128 stands for zero in the data rows.
Some points, one per row:
np.array([183, 106, 132, 137, 73, 136, 109, 177, 147, 152, 78, 128, 127, 117, 101, 111, 99, 100, 165, 158, 150, 115,
          105, 112])
np.array([165, 124, 112, 145, 76, 153, 144, 176, 164, 147, 87, 128, 122, 108, 102, 110, 119, 113, 112, 107, 161, 134,
          113, 106])
np.array([105, 105, 144, 121, 221, 115, 126, 71, 97, 115, 144, 135, 132, 143, 126, 132, 142, 138, 120, 143, 109, 150,
          143, 147])
np.array([160, 131, 112, 131, 84, 151, 152, 171, 167, 142, 86, 134, 122, 110, 108, 118, 119, 116, 96, 101, 157, 147,
          115, 104])
np.array([175, 133, 100, 128, 78, 149, 136, 175, 160, 149, 71, 128, 123, 118, 106, 102, 119, 106, 117, 115, 164, 129,
          118, 106])
np.array([108, 150, 128, 100, 73, 148, 152, 157, 179, 133, 104, 139, 125, 126, 108, 121, 133, 109, 109, 115, 160, 146,
          100, 104])
np.array([185, 119, 111, 126, 75, 145, 120, 179, 156, 146, 90, 124, 124, 113, 103, 115, 115, 101, 132, 131, 157, 124,
          112, 115])
np.array([107, 118, 156, 129, 243, 95, 120, 62, 104, 99, 175, 124, 115, 144, 140, 125, 156, 166, 119, 113, 102, 113,
          152, 147])
np.array([141, 119, 135, 160, 96, 151, 120, 169, 127, 139, 107, 146, 124, 101, 92, 141, 108, 107, 128, 148, 145, 172,
          110, 110])
np.array([183, 108, 143, 116, 97, 146, 102, 184, 153, 144, 106, 119, 105, 115, 110, 120, 105, 95, 129, 140, 150, 121,
          114, 130])
np.array([97, 112, 167, 147, 213, 115, 121, 84, 95, 116, 143, 132, 156, 125, 109, 137, 135, 132, 154, 150, 104, 139,
          127, 134])
np.array([194, 107, 135, 143, 69, 137, 106, 169, 146, 138, 78, 132, 129, 115, 96, 101, 110, 107, 163, 151, 150, 138,
          110, 94])
np.array([153, 123, 140, 100, 74, 125, 100, 172, 139, 146, 90, 128, 147, 120, 99, 118, 111, 106, 191, 173, 152, 126,
          99, 76])
np.array([99, 112, 107, 102, 194, 90, 114, 73, 106, 106, 212, 118, 105, 162, 197, 107, 148, 173, 123, 109, 99, 97,
          166, 156])
np.array([132, 155, 121, 121, 63, 143, 111, 190, 139, 143, 89, 132, 128, 116, 99, 154, 112, 99, 158, 167, 138, 123,
          98, 106])
np.array([130, 116, 114, 145, 91, 162, 137, 176, 147, 139, 97, 134, 138, 112, 103, 123, 125, 110, 117, 114, 157, 158,
          113, 105])
np.array([146, 114, 168, 126, 100, 134, 104, 168, 129, 142, 87, 130, 136, 112, 95, 118, 111, 92, 192, 183, 128, 118,
          103, 110])
np.array([156, 130, 101, 112, 87, 144, 134, 179, 157, 137, 90, 123, 133, 125, 88, 113, 123, 141, 114, 125, 166, 137,
          106, 106])
np.array([101, 118, 141, 120, 255, 95, 118, 72, 110, 108, 184, 117, 119, 140, 150, 118, 150, 172, 123, 111, 100, 96,
          150, 140])
np.array([152, 134, 139, 110, 68, 139, 125, 192, 149, 141, 120, 130, 133, 124, 83, 114, 108, 102, 159, 125, 155, 103,
          116, 121])
np.array([104, 155, 169, 118, 149, 130, 128, 108, 106, 154, 93, 153, 185, 93, 106, 149, 129, 93, 135, 162, 117, 119,
          123, 120])
np.array([98, 131, 162, 132, 213, 113, 118, 80, 96, 108, 142, 132, 154, 132, 110, 153, 138, 139, 139, 147, 101, 133,
          130, 141])
np.array([137, 137, 109, 119, 71, 156, 150, 178, 172, 151, 82, 138, 138, 105, 127, 83, 117, 113, 103, 110, 168, 119,
          128, 76])
np.array([121, 122, 177, 138, 191, 126, 122, 102, 96, 127, 101, 133, 157, 117, 102, 139, 123, 113, 168, 169, 107, 135,
          113, 115])
np.array([175, 112, 121, 117, 84, 148, 128, 184, 153, 151, 97, 129, 124, 111, 106, 118, 109, 88, 147, 142, 146, 116,
          112, 97])
np.array([89, 133, 106, 140, 201, 103, 126, 94, 98, 105, 166, 126, 136, 137, 158, 169, 146, 138, 109, 106, 111, 151,
          145, 147])
np.array([120, 147, 163, 141, 167, 111, 106, 109, 98, 133, 96, 136, 152, 112, 96, 147, 115, 105, 188, 183, 122, 133,
          108, 120])
np.array([86, 131, 121, 138, 92, 139, 182, 98, 116, 118, 140, 156, 161, 144, 138, 123, 137, 143, 77, 105, 104, 164,
          151, 160])
np.array([115, 122, 167, 155, 107, 151, 176, 116, 109, 117, 150, 146, 149, 129, 110, 117, 112, 116, 131, 122, 143, 166,
          102, 108])
np.array([132, 124, 165, 163, 154, 137, 119, 124, 89, 128, 121, 144, 137, 134, 108, 140, 123, 101, 156, 134, 98, 165,
          123, 121])
np.array([104, 120, 149, 120, 255, 92, 119, 73, 112, 108, 182, 114, 114, 138, 144, 122, 150, 173, 122, 110, 102, 100,
          147, 134])
np.array([97, 133, 65, 122, 114, 117, 129, 66, 97, 107, 193, 119, 125, 157, 189, 141, 130, 151, 113, 103, 122, 150,
          173, 199])
np.array([100, 165, 118, 159, 71, 145, 139, 156, 158, 158, 86, 142, 112, 112, 110, 167, 122, 93, 109, 98, 164, 152,
          114, 116])
np.array([150, 125, 113, 155, 86, 157, 139, 166, 172, 130, 102, 131, 120, 105, 100, 122, 127, 112, 104, 108, 162, 138,
          117, 92])
np.array([125, 158, 107, 136, 81, 159, 148, 171, 164, 145, 90, 124, 124, 110, 107, 143, 120, 118, 96, 100, 157, 147,
          114, 110])
np.array([97, 116, 110, 116, 180, 97, 121, 74, 103, 106, 206, 118, 113, 166, 191, 115, 149, 165, 111, 106, 97, 109,
          165, 165])
np.array([114, 146, 170, 141, 172, 120, 108, 113, 97, 125, 91, 130, 150, 113, 102, 147, 114, 110, 178, 188, 117, 136,
          111, 109])
np.array([100, 147, 163, 132, 207, 115, 116, 78, 92, 118, 127, 131, 150, 133, 108, 158, 133, 132, 147, 154, 104, 128,
          122, 137])
np.array([99, 117, 111, 110, 190, 89, 115, 71, 107, 109, 216, 113, 102, 161, 197, 108, 148, 179, 114, 107, 97, 87,
          170, 166])
np.array([99, 150, 114, 136, 88, 143, 157, 81, 99, 108, 143, 151, 151, 142, 157, 173, 140, 130, 96, 102, 108, 170,
          144, 143])
np.array([90, 117, 114, 108, 125, 103, 147, 75, 94, 103, 197, 124, 131, 162, 191, 139, 150, 162, 105, 103, 101, 135,
          167, 167])
np.array([95, 116, 107, 102, 183, 98, 121, 83, 103, 105, 207, 112, 110, 162, 192, 126, 142, 171, 110, 107, 103, 100,
          167, 173])
np.array([96, 121, 132, 132, 194, 110, 130, 83, 97, 108, 181, 124, 143, 147, 150, 136, 147, 151, 103, 108, 101, 142,
          144, 167])
np.array([90, 127, 115, 111, 194, 93, 118, 72, 109, 110, 211, 115, 93, 167, 195, 104, 149, 179, 115, 107, 97, 87,
          166, 152])
np.array([184, 113, 125, 127, 81, 140, 114, 193, 153, 155, 75, 122, 117, 103, 108, 99, 111, 110, 141, 143, 158, 135,
          103, 102])
np.array([99, 152, 115, 144, 93, 139, 159, 81, 103, 110, 146, 145, 159, 139, 159, 168, 135, 133, 88, 105, 108, 174,
          134, 147])
np.array([158, 80, 138, 142, 103, 125, 96, 145, 164, 153, 73, 142, 144, 111, 91, 134, 150, 83, 162, 159, 149, 90,
          117, 83])
np.array([97, 120, 113, 127, 226, 94, 116, 59, 111, 103, 203, 119, 99, 160, 175, 118, 145, 174, 123, 105, 101, 92,
          165, 144])
np.array([101, 132, 183, 134, 227, 113, 117, 75, 96, 113, 102, 132, 152, 119, 116, 142, 135, 136, 161, 164, 101, 129,
          118, 120])
np.array([164, 109, 150, 114, 73, 131, 112, 174, 141, 157, 82, 138, 123, 114, 95, 114, 108, 97, 192, 177, 133, 123,
          103, 89])
np.array([92, 113, 113, 112, 208, 80, 97, 84, 109, 105, 211, 121, 89, 160, 195, 85, 148, 168, 139, 110, 106, 99,
          170, 159])
np.array([183, 125, 108, 126, 78, 137, 107, 175, 153, 151, 96, 120, 120, 115, 108, 109, 113, 86, 155, 152, 151, 127,
          105, 107])
np.array([117, 161, 157, 131, 134, 123, 126, 152, 114, 139, 103, 137, 119, 111, 105, 137, 111, 61, 183, 169, 129, 145,
          110, 114])
np.array([100, 171, 119, 123, 58, 161, 152, 163, 168, 170, 97, 110, 108, 94, 118, 175, 107, 113, 101, 104, 142, 157,
          118, 141])
np.array([92, 123, 87, 114, 178, 92, 128, 76, 102, 110, 229, 119, 102, 150, 193, 110, 152, 168, 122, 110, 94, 96,
          168, 182])
np.array([165, 104, 137, 93, 104, 150, 70, 172, 163, 157, 74, 118, 91, 73, 105, 106, 110, 109, 161, 182, 165, 107,
          121, 147])
np.array([96, 135, 121, 139, 103, 117, 151, 78, 89, 106, 178, 133, 145, 159, 175, 154, 146, 148, 98, 106, 101, 151,
          150, 155])
np.array([108, 129, 122, 117, 151, 110, 115, 69, 99, 111, 180, 144, 157, 152, 154, 174, 156, 132, 108, 93, 108, 123,
          154, 149])
np.array([177, 117, 165, 144, 88, 138, 127, 159, 172, 146, 66, 130, 80, 148, 102, 85, 98, 107, 125, 123, 151, 155,
          108, 112])
np.array([189, 114, 150, 109, 74, 129, 121, 167, 142, 143, 63, 117, 126, 117, 91, 110, 109, 96, 184, 172, 138, 125,
          110, 117])
np.array([152, 128, 117, 140, 77, 152, 154, 172, 167, 136, 97, 130, 129, 106, 107, 108, 113, 119, 95, 109, 161, 143,
          113, 122])
24 more points follow, each with its number after it:
np.array([94, 115, 154, 141, 233, 101, 121, 79, 100, 106, 175, 119, 140, 138, 126, 135, 148, 151, 135, 125, 103, 122,
          138, 149]) 0
np.array([171, 121, 125, 130, 85, 156, 128, 181, 155, 142, 65, 143, 120, 107, 106, 90, 119, 107, 124, 125, 160, 130,
          108, 119]) 1
np.array([121, 161, 110, 126, 81, 162, 151, 177, 164, 139, 90, 133, 122, 108, 106, 144, 118, 116, 98, 107, 150, 139,
          114, 113]) 2
np.array([101, 163, 111, 145, 90, 158, 164, 154, 140, 128, 97, 141, 133, 120, 118, 169, 123, 111, 92, 107, 137, 160,
          112, 119]) 3
np.array([91, 129, 167, 133, 153, 99, 132, 77, 102, 96, 158, 133, 147, 170, 186, 119, 149, 141, 104, 98, 89, 120,
          163, 161]) 4
np.array([167, 132, 100, 120, 98, 161, 162, 179, 152, 139, 85, 136, 84, 115, 86, 91, 113, 136, 118, 108, 164, 134,
          128, 113]) 5
np.array([88, 164, 120, 174, 83, 165, 183, 129, 121, 129, 95, 135, 130, 110, 129, 167, 111, 107, 91, 116, 135, 174,
          137, 129]) 6
np.array([99, 113, 121, 109, 198, 85, 114, 65, 111, 108, 208, 109, 91, 163, 203, 105, 146, 180, 121, 105, 98, 80,
          173, 166]) 7
np.array([109, 116, 121, 102, 130, 92, 154, 73, 95, 96, 195, 113, 142, 157, 188, 137, 149, 166, 102, 97, 101, 141,
          166, 180]) 8
np.array([123, 145, 142, 73, 120, 119, 132, 170, 103, 113, 114, 135, 133, 127, 83, 167, 123, 124, 166, 189, 120, 106,
          129, 111]) 9
np.array([98, 164, 84, 130, 86, 151, 166, 162, 147, 130, 102, 143, 136, 118, 119, 176, 111, 117, 93, 99, 144, 145,
          135, 117]) 10
np.array([163, 123, 130, 146, 80, 153, 145, 172, 175, 140, 90, 130, 129, 120, 105, 112, 99, 131, 103, 104, 155, 110,
          113, 99]) 11
np.array([165, 125, 132, 115, 77, 136, 132, 193, 172, 116, 88, 140, 118, 120, 111, 133, 123, 118, 106, 112, 160, 99,
          104, 121]) 12
np.array([78, 123, 138, 105, 143, 111, 130, 83, 92, 106, 151, 145, 127, 171, 181, 144, 142, 159, 126, 111, 75, 168,
          147, 167]) 13
np.array([97, 101, 141, 111, 242, 101, 112, 74, 112, 115, 180, 125, 129, 146, 142, 131, 153, 169, 121, 114, 99, 97,
          148, 147]) 14
np.array([110, 137, 177, 143, 215, 112, 118, 80, 93, 119, 106, 134, 164, 111, 111, 148, 124, 131, 173, 166, 100, 120,
          118, 113]) 15
np.array([108, 161, 130, 145, 92, 153, 145, 131, 116, 137, 115, 146, 145, 126, 106, 174, 120, 106, 104, 117, 134, 159,
          116, 135]) 16
np.array([193, 125, 114, 132, 66, 142, 138, 162, 156, 153, 74, 141, 129, 97, 107, 104, 120, 113, 116, 137, 156, 134,
          110, 87]) 17
np.array([99, 118, 157, 148, 201, 114, 123, 76, 97, 106, 165, 139, 142, 147, 123, 142, 143, 141, 117, 131, 99, 137,
          139, 148]) 18
np.array([171, 107, 154, 114, 76, 138, 104, 166, 139, 149, 88, 125, 133, 103, 95, 105, 111, 106, 190, 183, 141, 118,
          104, 99]) 19
np.array([98, 138, 115, 120, 126, 107, 132, 65, 91, 117, 181, 126, 152, 161, 174, 167, 143, 153, 97, 117, 96, 144,
          159, 143]) 20
np.array([96, 134, 128, 143, 146, 118, 144, 90, 88, 99, 153, 154, 156, 132, 146, 178, 145, 149, 100, 101, 105, 148,
          144, 159]) 21
np.array([96, 114, 111, 110, 184, 94, 118, 69, 106, 105, 208, 115, 102, 168, 195, 114, 149, 173, 115, 109, 99, 99,
          168, 162]) 22
np.array([176, 128, 106, 135, 79, 153, 137, 174, 163, 143, 90, 132, 122, 105, 99, 122, 118, 112, 119, 104, 155, 130,
          113, 118]) 23
Which of these numbered points is nearest to each point below, looking only along the 2 directions in which the first points spread most? Its number follows each.
np.array([186, 120, 121, 133, 95, 143, 109, 171, 152, 156, 90, 134, 122, 96, 103, 142, 101, 119, 132, 145, 146, 115,
          88, 114]) > 1
np.array([121, 156, 112, 137, 83, 158, 148, 176, 168, 139, 92, 131, 122, 112, 105, 140, 118, 115, 97, 103, 153, 142,
          117, 106]) > 2
np.array([97, 110, 109, 106, 142, 109, 137, 76, 99, 103, 197, 125, 137, 160, 184, 146, 148, 160, 106, 104, 93, 145,
          160, 164]) > 8
np.array([162, 130, 105, 131, 83, 152, 151, 176, 166, 140, 86, 128, 128, 109, 104, 114, 114, 114, 108, 104, 159, 141,
          118, 107]) > 11
np.array([95, 162, 134, 163, 88, 145, 145, 108, 102, 120, 120, 151, 162, 130, 120, 175, 133, 128, 92, 120, 118, 161,
          129, 146]) > 16
np.array([111, 134, 187, 149, 209, 111, 116, 84, 92, 124, 116, 131, 154, 115, 113, 136, 129, 122, 173, 173, 100, 114,
          115, 114]) > 15
np.array([134, 126, 112, 135, 87, 159, 134, 187, 160, 150, 87, 133, 129, 112, 99, 119, 120, 107, 120, 114, 158, 132,
          111, 115]) > 12
np.array([101, 121, 164, 129, 255, 96, 124, 69, 107, 108, 155, 126, 138, 126, 124, 119, 146, 164, 142, 131, 103, 101,
          133, 128]) > 0
np.array([124, 156, 109, 130, 82, 157, 155, 176, 163, 146, 93, 129, 121, 111, 105, 150, 115, 115, 98, 105, 153, 136,
          111, 112]) > 2
np.array([172, 98, 164, 120, 76, 135, 103, 167, 132, 154, 81, 135, 115, 109, 96, 110, 120, 102, 188, 179, 142, 120,
          105, 91]) > 19
np.array([153, 105, 113, 176, 106, 159, 118, 187, 160, 148, 81, 128, 87, 110, 100, 122, 112, 108, 115, 110, 151, 148,
          122, 138]) > 12
np.array([170, 130, 111, 138, 79, 150, 138, 172, 161, 144, 83, 130, 130, 115, 101, 119, 110, 114, 111, 111, 158, 132,
          109, 119]) > 23
np.array([179, 114, 157, 129, 88, 131, 105, 160, 147, 142, 98, 116, 115, 103, 92, 114, 122, 102, 178, 181, 145, 123,
          96, 76]) > 19
np.array([94, 95, 96, 127, 210, 103, 115, 79, 102, 108, 174, 133, 105, 156, 178, 137, 151, 149, 123, 119, 111, 125,
          140, 172]) > 4
np.array([99, 121, 138, 115, 255, 91, 119, 73, 113, 110, 184, 114, 115, 142, 152, 113, 150, 174, 123, 111, 100, 95,
          150, 141]) > 14
np.array([174, 100, 170, 110, 86, 124, 112, 167, 140, 155, 76, 120, 151, 85, 121, 87, 108, 91, 182, 162, 169, 123,
          108, 87]) > 19
np.array([93, 118, 111, 117, 172, 104, 122, 75, 101, 100, 203, 121, 124, 166, 184, 115, 150, 161, 112, 109, 98, 118,
          163, 164]) > 22
np.array([151, 120, 152, 115, 71, 125, 104, 181, 148, 141, 58, 127, 116, 121, 99, 124, 104, 95, 209, 186, 152, 78,
          110, 98]) > 19
np.array([157, 127, 97, 149, 70, 156, 142, 178, 171, 156, 115, 121, 116, 108, 101, 131, 119, 131, 109, 95, 145, 132,
          111, 104]) > 2
np.array([80, 150, 156, 227, 82, 135, 167, 107, 138, 137, 153, 139, 142, 134, 123, 154, 103, 102, 101, 140, 83, 147,
          121, 144]) > 16
np.array([81, 152, 122, 153, 185, 116, 132, 92, 95, 106, 138, 142, 149, 128, 109, 156, 127, 133, 135, 141, 112, 168,
          129, 168]) > 18
np.array([107, 149, 184, 135, 189, 117, 110, 91, 97, 123, 90, 134, 160, 114, 106, 152, 125, 114, 179, 178, 101, 126,
          114, 118]) > 15
np.array([102, 161, 103, 161, 72, 154, 165, 132, 133, 135, 97, 142, 129, 122, 131, 178, 121, 129, 73, 112, 137, 182,
          127, 95]) > 10
np.array([97, 118, 121, 127, 137, 107, 140, 75, 93, 103, 189, 126, 146, 163, 174, 126, 152, 152, 102, 108, 101, 144,
          160, 166]) > 20
np.array([100, 153, 148, 142, 87, 149, 170, 88, 96, 103, 148, 140, 138, 147, 148, 167, 134, 123, 94, 113, 112, 159,
          142, 134]) > 21
np.array([94, 115, 109, 109, 154, 103, 130, 74, 98, 108, 205, 121, 124, 168, 186, 136, 147, 161, 109, 108, 99, 130,
          159, 162]) > 8
np.array([97, 116, 119, 110, 205, 87, 112, 70, 114, 106, 213, 112, 86, 166, 195, 106, 149, 183, 120, 104, 98, 84,
          166, 156]) > 7
np.array([100, 100, 109, 106, 159, 98, 144, 74, 102, 112, 200, 114, 113, 174, 198, 129, 140, 167, 110, 109, 96, 113,
          165, 157]) > 8
np.array([98, 174, 113, 141, 85, 164, 164, 148, 140, 130, 92, 142, 130, 121, 125, 162, 120, 109, 95, 107, 135, 166,
          114, 109]) > 3
np.array([97, 134, 118, 139, 102, 117, 151, 74, 90, 104, 184, 139, 145, 158, 169, 153, 147, 146, 99, 106, 104, 146,
          150, 168]) > 20
np.array([152, 133, 110, 124, 87, 160, 132, 185, 161, 143, 92, 130, 122, 114, 100, 115, 120, 108, 117, 113, 156, 130,
          115, 107]) > 12
np.array([178, 116, 93, 162, 93, 114, 109, 171, 165, 131, 67, 103, 121, 125, 108, 117, 137, 107, 134, 99, 156, 203,
          111, 135]) > 12
Here are 24 other points, each followed by its number:
np.array([128, 118, 176, 129, 152, 141, 108, 119, 104, 126, 111, 148, 151, 103, 93, 132, 120, 107, 170, 172, 119, 158,
          118, 98]) 0
np.array([95, 121, 117, 133, 150, 111, 145, 77, 93, 107, 191, 127, 139, 156, 170, 125, 147, 152, 99, 110, 103, 148,
          153, 171]) 1
np.array([187, 123, 124, 131, 77, 146, 113, 178, 151, 144, 86, 128, 117, 115, 95, 110, 117, 101, 153, 145, 151, 107,
          105, 102]) 2
np.array([176, 127, 108, 130, 67, 146, 123, 180, 157, 142, 77, 133, 134, 116, 98, 113, 123, 121, 116, 111, 163, 124,
          120, 106]) 3
np.array([103, 116, 118, 144, 147, 110, 126, 80, 92, 111, 194, 115, 133, 162, 178, 139, 146, 152, 103, 100, 99, 134,
          155, 181]) 4
np.array([193, 134, 146, 93, 58, 143, 107, 158, 130, 156, 115, 156, 119, 100, 106, 107, 111, 107, 159, 140, 144, 115,
          98, 140]) 5
np.array([95, 114, 143, 122, 253, 94, 119, 79, 110, 106, 178, 120, 119, 143, 149, 117, 150, 169, 123, 110, 102, 100,
          151, 143]) 6
np.array([123, 141, 176, 139, 166, 125, 110, 124, 101, 132, 93, 129, 150, 115, 101, 145, 115, 97, 185, 180, 113, 110,
          106, 121]) 7
np.array([106, 110, 140, 120, 245, 94, 125, 70, 113, 109, 194, 119, 119, 147, 143, 122, 147, 172, 115, 112, 105, 96,
          146, 140]) 8
np.array([160, 131, 142, 117, 74, 145, 133, 166, 166, 140, 88, 117, 145, 99, 105, 117, 110, 123, 87, 114, 159, 171,
          134, 101]) 9
np.array([96, 114, 113, 109, 199, 88, 113, 69, 111, 104, 209, 110, 92, 165, 200, 103, 147, 178, 123, 109, 99, 88,
          169, 165]) 10
np.array([152, 131, 109, 121, 87, 149, 149, 178, 168, 144, 94, 125, 119, 114, 111, 110, 117, 119, 93, 104, 161, 146,
          117, 112]) 11
np.array([142, 110, 170, 138, 79, 148, 105, 169, 126, 147, 90, 133, 148, 122, 92, 120, 114, 98, 169, 162, 135, 127,
          109, 106]) 12
np.array([96, 171, 154, 138, 150, 137, 149, 83, 97, 127, 104, 142, 142, 139, 133, 190, 128, 140, 83, 127, 91, 129,
          133, 151]) 13
np.array([148, 143, 123, 115, 84, 145, 104, 182, 145, 146, 85, 140, 144, 109, 92, 118, 114, 103, 160, 159, 148, 108,
          101, 102]) 14
np.array([157, 117, 125, 132, 72, 153, 130, 185, 156, 151, 79, 128, 135, 113, 100, 110, 116, 108, 141, 145, 154, 118,
          99, 89]) 15
np.array([112, 159, 126, 138, 69, 157, 165, 153, 169, 119, 82, 107, 126, 108, 105, 177, 119, 115, 108, 104, 148, 185,
          109, 122]) 16
np.array([188, 135, 109, 114, 67, 141, 131, 175, 154, 147, 82, 121, 118, 117, 110, 106, 110, 92, 134, 150, 154, 107,
          107, 133]) 17
np.array([104, 107, 125, 141, 77, 123, 140, 82, 102, 105, 206, 128, 127, 155, 185, 148, 138, 149, 84, 112, 109, 148,
          161, 171]) 18
np.array([186, 123, 98, 138, 67, 135, 109, 157, 150, 143, 99, 128, 145, 97, 100, 126, 107, 106, 159, 160, 167, 105,
          106, 101]) 19
np.array([177, 118, 109, 133, 78, 148, 127, 181, 160, 148, 83, 128, 128, 109, 100, 116, 115, 104, 133, 130, 158, 122,
          111, 97]) 20
np.array([164, 131, 103, 124, 84, 151, 152, 176, 168, 146, 88, 128, 124, 108, 110, 110, 116, 117, 101, 104, 158, 138,
          117, 103]) 21
np.array([106, 162, 109, 141, 93, 168, 152, 143, 138, 126, 98, 143, 127, 119, 118, 185, 119, 110, 100, 106, 138, 155,
          112, 121]) 22
np.array([155, 140, 116, 138, 85, 168, 137, 201, 161, 157, 101, 105, 90, 112, 103, 115, 125, 113, 116, 115, 141, 118,
          121, 85]) 23
The same question for these:
np.array([180, 122, 113, 120, 83, 145, 123, 172, 153, 133, 69, 135, 127, 109, 95, 105, 115, 102, 143, 142, 171, 125,
          119, 101]) > 15
np.array([178, 110, 152, 93, 84, 116, 131, 168, 154, 124, 128, 140, 121, 99, 99, 111, 128, 82, 151, 148, 163, 137,
          107, 107]) > 5
np.array([120, 165, 108, 122, 85, 161, 136, 173, 157, 142, 91, 123, 128, 115, 99, 168, 117, 103, 115, 129, 149, 121,
          113, 97]) > 9
np.array([180, 136, 101, 128, 88, 155, 138, 178, 164, 144, 31, 118, 108, 106, 109, 105, 122, 103, 122, 137, 162, 134,
          122, 83]) > 20
np.array([158, 125, 116, 135, 85, 154, 154, 182, 162, 144, 76, 128, 116, 113, 109, 114, 117, 118, 95, 105, 160, 138,
          120, 107]) > 21
np.array([150, 129, 121, 127, 67, 155, 143, 168, 163, 145, 89, 122, 131, 115, 106, 111, 133, 130, 90, 118, 137, 189,
          113, 96]) > 21
np.array([158, 137, 114, 106, 85, 152, 139, 187, 165, 148, 96, 129, 117, 95, 111, 112, 123, 113, 109, 115, 159, 135,
          102, 117]) > 9
np.array([126, 105, 119, 117, 177, 105, 118, 76, 105, 126, 179, 106, 102, 158, 200, 174, 124, 154, 99, 100, 116, 146,
          144, 115]) > 1
np.array([193, 119, 117, 126, 75, 142, 109, 176, 148, 152, 78, 130, 125, 105, 97, 115, 117, 98, 159, 150, 142, 122,
          110, 103]) > 2
np.array([130, 145, 151, 125, 80, 127, 109, 165, 130, 133, 98, 126, 139, 113, 93, 130, 114, 92, 186, 195, 136, 127,
          103, 101]) > 12
np.array([102, 127, 127, 156, 139, 110, 143, 94, 90, 93, 182, 141, 146, 149, 161, 135, 142, 142, 95, 118, 101, 148,
          146, 167]) > 1
np.array([101, 158, 85, 181, 83, 149, 103, 49, 118, 90, 155, 131, 124, 143, 165, 96, 163, 153, 106, 87, 117, 189,
          173, 184]) > 18
np.array([175, 133, 107, 123, 77, 151, 131, 179, 164, 146, 81, 126, 111, 109, 93, 124, 121, 115, 122, 123, 162, 126,
          114, 94]) > 3
np.array([162, 141, 147, 135, 80, 132, 123, 175, 148, 141, 105, 147, 143, 95, 99, 127, 108, 106, 145, 136, 157, 121,
          83, 96]) > 19
np.array([99, 141, 118, 138, 87, 126, 163, 82, 87, 110, 161, 141, 149, 151, 166, 161, 142, 142, 98, 108, 99, 162,
          152, 152]) > 18
np.array([98, 130, 140, 132, 202, 111, 120, 76, 87, 117, 166, 123, 158, 130, 159, 124, 150, 151, 117, 107, 94, 131,
          156, 160]) > 8
np.array([97, 121, 174, 128, 254, 102, 122, 79, 103, 111, 142, 122, 142, 126, 117, 130, 138, 150, 154, 142, 106, 108,
          131, 119]) > 6
np.array([158, 125, 113, 129, 83, 154, 152, 175, 165, 140, 93, 124, 116, 113, 107, 112, 119, 113, 97, 106, 161, 143,
          120, 117]) > 11
np.array([112, 145, 175, 123, 86, 112, 134, 175, 142, 123, 104, 136, 144, 113, 104, 128, 102, 92, 198, 199, 113, 78,
          97, 116]) > 12
np.array([99, 117, 120, 118, 219, 98, 116, 77, 105, 112, 192, 126, 127, 155, 151, 121, 148, 161, 111, 107, 105, 122,
          151, 163]) > 8
np.array([182, 131, 99, 126, 82, 141, 133, 170, 155, 158, 74, 113, 131, 115, 97, 103, 121, 110, 118, 139, 164, 116,
          115, 116]) > 17
np.array([134, 154, 137, 122, 71, 145, 107, 180, 141, 143, 91, 127, 133, 114, 95, 147, 113, 92, 167, 169, 138, 122,
          101, 97]) > 14
np.array([91, 115, 115, 111, 197, 91, 116, 64, 111, 106, 209, 109, 102, 164, 195, 110, 149, 176, 120, 107, 98, 94,
          168, 166]) > 10
np.array([94, 114, 107, 110, 160, 99, 124, 70, 101, 107, 209, 118, 114, 167, 193, 126, 149, 165, 107, 108, 104, 112,
          169, 169]) > 4
np.array([100, 118, 117, 142, 119, 121, 145, 77, 89, 107, 174, 140, 149, 153, 166, 135, 147, 148, 100, 109, 103, 164,
          147, 175]) > 1
np.array([104, 111, 118, 111, 236, 85, 114, 75, 110, 105, 197, 110, 99, 155, 182, 101, 149, 182, 128, 115, 98, 84,
          159, 147]) > 8
np.array([164, 103, 138, 138, 84, 147, 104, 176, 143, 144, 98, 134, 129, 113, 96, 102, 114, 92, 164, 154, 146, 138,
          113, 100]) > 14
np.array([171, 117, 122, 123, 74, 145, 113, 184, 153, 151, 92, 133, 133, 104, 99, 118, 111, 104, 143, 145, 157, 115,
          105, 109]) > 15
np.array([180, 124, 101, 130, 76, 146, 126, 184, 158, 144, 88, 127, 126, 110, 101, 117, 112, 107, 132, 128, 157, 124,
          112, 107]) > 17
np.array([119, 115, 146, 155, 136, 144, 130, 89, 97, 123, 139, 146, 165, 145, 111, 142, 149, 128, 112, 126, 104, 155,
          128, 128]) > 13
np.array([117, 169, 105, 138, 80, 156, 133, 170, 145, 143, 101, 131, 132, 114, 101, 167, 117, 105, 109, 130, 146, 139,
          110, 113]) > 9
np.array([134, 146, 176, 122, 98, 139, 113, 172, 114, 135, 70, 142, 148, 88, 88, 143, 116, 96, 190, 158, 118, 121,
          105, 162]) > 12
